In the rows, 128 means zero.
Each row is a point on one shape in 23 dimensions made of curled strands that fork but never close a loop.
Tep: [104  84 124  92 144 133  99 101 108 145 154  92 127 113  82 128 104 103
  92 108 155 157 136]
luder: [139 166  68 171  98  79 167 135 119 113  83 163 122 143 150 139 123 151
 169 136 140  67 144]
Geza: [ 84 109 140 103 130 110 161 143 163 198 145 124 152 104  87 191 118 107
 109 101 150 164  79]
rimi: [ 98  85 126  92 144 124 111 102 120 155 153  97 133 110  82 140 109 101
  94 103 155 160 126]
Vimi: [151 160  80 151  72 140 134 158  71 127  65 210  84 131 108 131 122 133
 161 142 163  69 144]
Venud: [ 93  86 128  92 143 119 121 107 129 163 151 101 137 108  83 149 113 102
  96 100 154 162 119]
ritor: [113 154 152 104 144 163  80 104 118  97 170 120 174 138  77  90 124  84
 102 136 111 135 121]
sulak: [153 156  95 142  64 167 110 174  47 129  58 229  77 135  89 124 122 137
 154 134 171  71 148]
tir: [133 124 132 141 137 191 145 142 126 166 124  90 129 118 203  87 187 131
 162 115  60 148 128]
vep: [ 86 142 145 120 117 114 189 168 177 225 138 160 158 103  91 227 110 101
 110 118 135 164  55]
vod: [139 166  67 170  97  81 166 135 118 112  83 163 121 143 150 139 123 150
 169 137 140  67 145]
naba: [ 84 119 141 108 126 112 171 154 169 209 143 136 154 104  88 204 117 106
 110 106 147 164  70]
firo: [ 95  85 127  92 144 121 116 105 125 160 152  99 136 109  82 147 110 102
  96 101 155 161 122]
mito: [146 157 106 179 131  70 165 137 147  88  94 139 141 159 188 130 135 184
 163 127 120  92 143]
dafud: [108 171 177 110 149 155  75 102 133  97 167 115 187 148  83  98 143  78
 120 135  96 138 113]
dop: [139 164  71 172 103  73 168 133 125 109  86 156 129 146 156 139 124 155
 168 134 136  68 145]
Toves: [167 126 122 145 134 111 145 129 144  93 119 130 106 147 193 106 138 166
 135 157 108 123 140]
bifes: [165 121 122 140 132 113 142 128 141  94 122 130 104 147 187 105 134 163
 129 157 107 123 141]
Zifa: [158 133 157 164 146 128 156 137 167 115 126 116 122 120 211 119 163 167
 159 130  90 128 134]
kuves: [156 132 159 161 145 133 154 137 165 121 128 115 122 120 212 117 164 166
 158 128  87 128 133]
Repe: [ 93  86 128  93 142 117 123 108 130 165 151 102 139 108  84 152 112 101
  98  99 155 163 116]
Giso: [114 142 142 101 142 164  81 105 113 100 169 116 166 132  75  93 118  89
  96 136 120 136 127]
mov: [119  90 120  92 138 160  75 109  92 120 156  86 119 120  81 102 103 113
  92 121 153 144 147]
pem: [ 95  86 128  93 143 120 118 106 125 161 152 100 136 109  83 147 111 102
  96  99 155 161 121]
gunu: [160 139 153 172 147 118 161 137 167 103 118 121 120 124 210 120 161 171
 161 135  99 128 134]
Mus: [146 126 155 141 143 162 146 137 154 145 134 107 123 117 215 103 170 152
 155 123  71 132 132]
Tur: [109  83 122  92 142 141  90 102 102 138 155  90 122 115  81 120 102 105
  91 112 156 154 141]
Gak: [106 172 185 111 149 147  74 101 139  99 162 107 189 153  83 104 150  77
 131 134  91 140 111]
Fuv: [ 85 130 143 113 121 113 180 162 174 217 141 147 156 104  90 215 114 104
 111 111 142 165  63]
Gazeg: [ 85 136 145 116 119 113 184 165 176 222 141 152 157 104  91 220 112 102
 111 114 138 165  59]
gegem: [ 89  90 130  94 141 114 132 114 138 173 150 105 142 106  85 161 115 103
 100  96 155 163 107]
zuvu: [155 108 126 122 125 128 123 126 128 102 135 128 101 139 165 104 123 149
 110 153 109 127 145]
parog: [138 162  86 176 118  63 169 133 138  96  92 144 142 156 173 136 128 173
 167 128 127  76 144]
soka: [114  83 120  92 140 151  81 107  95 131 155  85 117 117  82 110 101 110
  90 116 157 150 147]
Tiva: [138 165  73 174 106  70 168 132 129 106  87 153 132 148 160 139 124 160
 169 132 134  69 145]
sagol: [111 165 164 107 148 161  79 103 126  96 170 119 182 143  80  92 134  80
 111 137 104 137 117]
komuz: [117 113 127  95 139 162  78 107 101 110 162 101 141 126  76  98 106 102
  92 128 139 140 138]
Mor: [155 131 160 157 145 138 152 136 164 124 130 113 123 119 213 114 165 163
 157 127  85 129 133]
tafi: [119  83 119  93 136 160  74 113  90 123 154  82 112 118  85 103 103 116
  91 120 157 148 149]
Tazum: [152 159  84 148  69 150 127 163  62 128  63 217  81 130 101 128 121 133
 158 140 166  70 146]
dinu: [140 166  67 169  97  82 166 134 117 113  82 165 119 142 147 139 123 148
 169 138 141  66 143]
vubu: [147 162  72 157  79 120 147 149  87 125  70 196  94 132 121 134 122 134
 165 143 156  68 144]
denam: [154 131 160 157 145 138 152 136 164 124 130 113 122 119 213 113 165 164
 158 128  84 128 133]
Zula: [169 130 125 152 136 108 152 129 148  90 114 132 107 148 198 108 140 170
 141 157 109 124 137]
sim: [ 94  86 128  92 143 120 118 106 126 161 151  99 136 109  84 146 111 102
  96 100 155 161 121]
ritu: [132  94 137 107 124 149  93 125 107 112 146 112  99 124 121 107 109 128
  90 133 130 142 148]
Nuv: [153 158  86 146  69 152 124 165  60 130  63 218  80 132  99 128 121 133
 159 139 166  71 146]
mizum: [157 134 158 163 146 130 155 136 165 117 127 115 122 120 212 117 164 167
 158 129  88 128 133]
kot: [146 164  70 160  83 112 153 145  95 123  74 188  99 134 128 135 123 137
 166 143 153  67 144]
buzaf: [140 125 144 136 139 180 144 138 140 158 131 100 125 119 213  94 177 143
 157 119  63 140 129]
meb: [165 150 136 180 145  95 167 139 161  82  93 139 114 144 212 120 148 185
 161 143 116 123 133]
goru: [117 102 122  94 139 160  78 108  97 114 160  94 132 123  77  99 105 107
  91 126 145 141 142]
fude: [157 134 157 163 146 130 155 137 166 116 127 116 121 120 212 118 163 167
 158 129  89 128 133]
bisef: [106  84 123  93 143 137  95 101 106 143 155  91 125 113  82 126 105 104
  92 110 155 156 138]
nukid: [164 143 146 179 147 107 165 139 166  91 105 128 115 132 213 121 157 176
 162 142 107 129 133]
silaf: [ 85 106 138 101 132 112 158 140 160 195 146 123 151 103  87 189 119 105
 107 100 151 164  81]
pofer: [166 121 122 139 132 114 142 127 141  94 122 130 104 148 187 104 135 162
 130 157 108 124 141]
Lubu: [132  95 138 106 124 151  93 125 107 112 145 112  99 124 121 107 110 127
  90 133 130 142 149]
gad: [130  93 137 104 124 152  90 124 104 114 147 109 100 122 115 108 107 125
  89 130 133 144 148]
favi: [ 85 134 145 115 120 113 182 165 175 221 140 151 157 102  91 219 113 104
 110 113 140 164  60]
panog: [159 112 123 127 127 123 129 126 133 100 131 128 103 144 173 103 127 154
 117 155 107 125 144]
Tuv: [117 102 123  93 138 160  77 109  97 114 159  94 131 123  77 100 103 107
  91 125 145 141 143]
kofom: [119  84 122  94 136 159  75 114  91 123 154  84 111 119  86 103 102 117
  90 120 156 147 149]
dage: [ 91  89 129  93 142 115 128 112 135 170 151 103 142 107  84 157 115 103
 100  98 154 163 111]
zuf: [122  87 131  99 131 157  81 119  96 119 150  96 106 119  98 107 106 120
  89 124 147 147 148]
Pul: [115 135 139  99 142 163  80 106 110 101 167 113 160 131  73  92 114  92
  95 134 125 136 129]
bebez: [170 134 126 157 138 106 154 132 150  88 111 132 108 147 202 109 143 172
 144 156 110 123 137]
bot: [102  84 125  92 144 130 103 101 114 150 154  94 130 112  82 133 107 102
  93 105 155 158 132]
dav: [ 85 110 140 103 130 111 163 145 164 200 144 126 152 104  88 194 119 106
 109 102 150 165  77]
soga: [ 98 172 203 112 145 115  76  99 156 102 140  76 195 167  76 137 165  81
 163 132  75 142 107]
fot: [152 160  80 149  71 144 132 159  69 128  64 211  82 130 106 129 121 132
 161 141 163  70 146]
mosav: [144 164  67 164  87 101 158 140 103 121  76 180 106 135 134 137 122 140
 167 141 150  66 144]
Zoge: [154 131 160 157 146 138 151 136 164 125 131 113 122 118 213 115 165 164
 157 127  83 129 134]
kigaf: [152 159  84 148  70 148 128 162  64 129  63 215  81 131 103 128 122 134
 160 140 166  69 146]
lono: [170 139 130 165 141 104 160 134 155  86 105 133 107 146 207 112 146 176
 151 153 112 126 134]
fopo: [168 129 125 149 136 109 150 129 147  91 116 130 106 148 197 108 139 169
 138 156 108 122 139]
Lipe: [100 173 200 113 146 125  75 100 151 102 147  85 194 163  79 128 161  79
 154 133  78 142 108]
kol: [153 130 159 156 145 141 152 137 163 126 131 113 122 117 213 113 165 163
 158 127  83 129 134]
lize: [109  84 123  92 141 143  88 103 102 137 155  89 122 116  82 118 102 106
  91 111 156 153 143]
Palud: [154 156  93 142  65 165 112 172  48 129  59 228  77 134  90 124 122 137
 155 135 170  70 148]
Vomag: [104 174 191 113 149 141  75 101 142 100 157 100 190 157  83 111 156  78
 139 133  86 141 110]
bup: [ 99  84 126  92 144 125 110 102 119 154 153  96 133 110  83 140 108 101
  94 103 155 161 127]
bugas: [152 160  80 152  73 141 135 158  70 128  65 210  84 131 108 129 122 132
 161 141 162  69 145]
gete: [106 173 185 112 150 149  75 101 139  99 163 107 190 152  84 104 150  77
 131 134  91 141 111]
Nis: [ 84 136 144 115 118 114 184 166 176 221 140 154 157 104  91 221 112 103
 110 114 138 164  59]
Fogud: [ 97  85 126  92 144 124 110 102 119 155 152  97 132 110  83 140 109 101
  95 102 154 160 127]
kobag: [142 165  68 165  89  97 160 139 106 119  78 177 108 136 138 137 123 140
 168 141 148  66 144]
rosu: [160 137 154 170 146 120 159 137 168 106 121 120 121 123 211 120 162 171
 160 133  96 128 133]
lado: [139 166  68 169  96  82 166 136 116 113  83 165 120 141 148 139 122 148
 169 138 142  66 144]
babo: [110 165 166 108 147 160  78 102 127  97 170 119 182 143  80  92 134  79
 111 136 103 137 116]
moba: [148 103 130 116 123 135 113 125 123 106 139 126  99 135 152 105 118 142
 102 147 114 132 147]
Sorap: [ 85  98 135  98 135 112 149 130 152 187 147 114 149 104  86 178 119 106
 105  97 154 164  91]
nen: [116 125 133  97 140 162  80 107 106 104 164 108 154 129  74  95 110  96
  93 132 129 137 132]
Narur: [109 170 176 110 149 156  76 102 132  98 168 116 186 146  82  96 142  78
 119 135  97 138 113]
zuned: [166 149 138 181 145  96 167 140 161  82  92 139 113 143 214 120 148 184
 162 145 115 123 132]
pil: [ 86  97 134  96 137 112 146 127 150 185 148 112 147 105  86 175 119 105
 104  97 154 164  94]
bupag: [153 153 122 179 138  80 165 139 153  84  94 138 131 154 199 125 140 187
 163 132 118 105 139]
Nekel: [165 122 122 140 131 115 141 128 141  95 123 130 105 147 187 105 134 163
 130 157 106 123 142]
Lilev: [129  93 138 105 125 152  90 125 105 114 146 110 100 122 116 108 110 126
  89 132 133 144 149]
Rufi: [162 116 123 132 129 119 135 127 137  98 127 129 104 146 180 104 130 158
 122 157 107 125 144]

For each line, walk along the strands from its first point to the rest, and write how the paths branch: one pair of brackets for each fork, around the two groups it splits, the group holding the point that comes earlier in the line first. The first line is done for you.
gegem gunu luder Fuv Vomag | (((gunu luder) Vomag) Fuv)
firo Nuv Zoge favi komuz | (((Nuv Zoge) komuz) favi)
naba gete Fuv denam Nuv | ((gete (denam Nuv)) Fuv)
vod Zifa pil Gak kobag | ((Zifa (pil Gak)) kobag)
panog Tuv firo Mus mosav | ((Tuv firo) (Mus mosav))
mito gete gunu Palud Fuv | (((gete Fuv) gunu) Palud)
gad Gazeg denam ritor dinu | ((Gazeg ritor) (denam dinu))
Nuv Giso vep mizum Palud | (((Giso vep) mizum) Palud)
lado Mus kigaf Lipe Tur | ((Mus (Lipe Tur)) kigaf)
bot tir dop ritor naba | (((tir dop) ritor) naba)
rosu bisef bupag tir nen | (((bisef nen) bupag) tir)
Giso Lipe rimi kigaf buzaf | (Lipe (rimi (kigaf buzaf)))
Pul Narur rimi sulak rosu | (Narur (rimi (sulak rosu)))
babo Tur Mor Vomag Tazum | ((Tur (Mor Tazum)) Vomag)
sim dafud dinu vep tir | ((dafud (dinu tir)) vep)
gegem gete buzaf pil Tazum | ((gete (buzaf Tazum)) pil)
Nuv favi sulak komuz rosu | (((favi komuz) rosu) sulak)
Lilev gunu pil kobag Tuv | ((gunu kobag) (pil Tuv))
fude mosav Vomag tir Repe | ((mosav (Vomag Repe)) tir)
gad Mus bupag Narur lize | ((Mus bupag) (Narur lize))
rimi Nis gunu Vomag dinu | (Nis ((gunu dinu) Vomag))
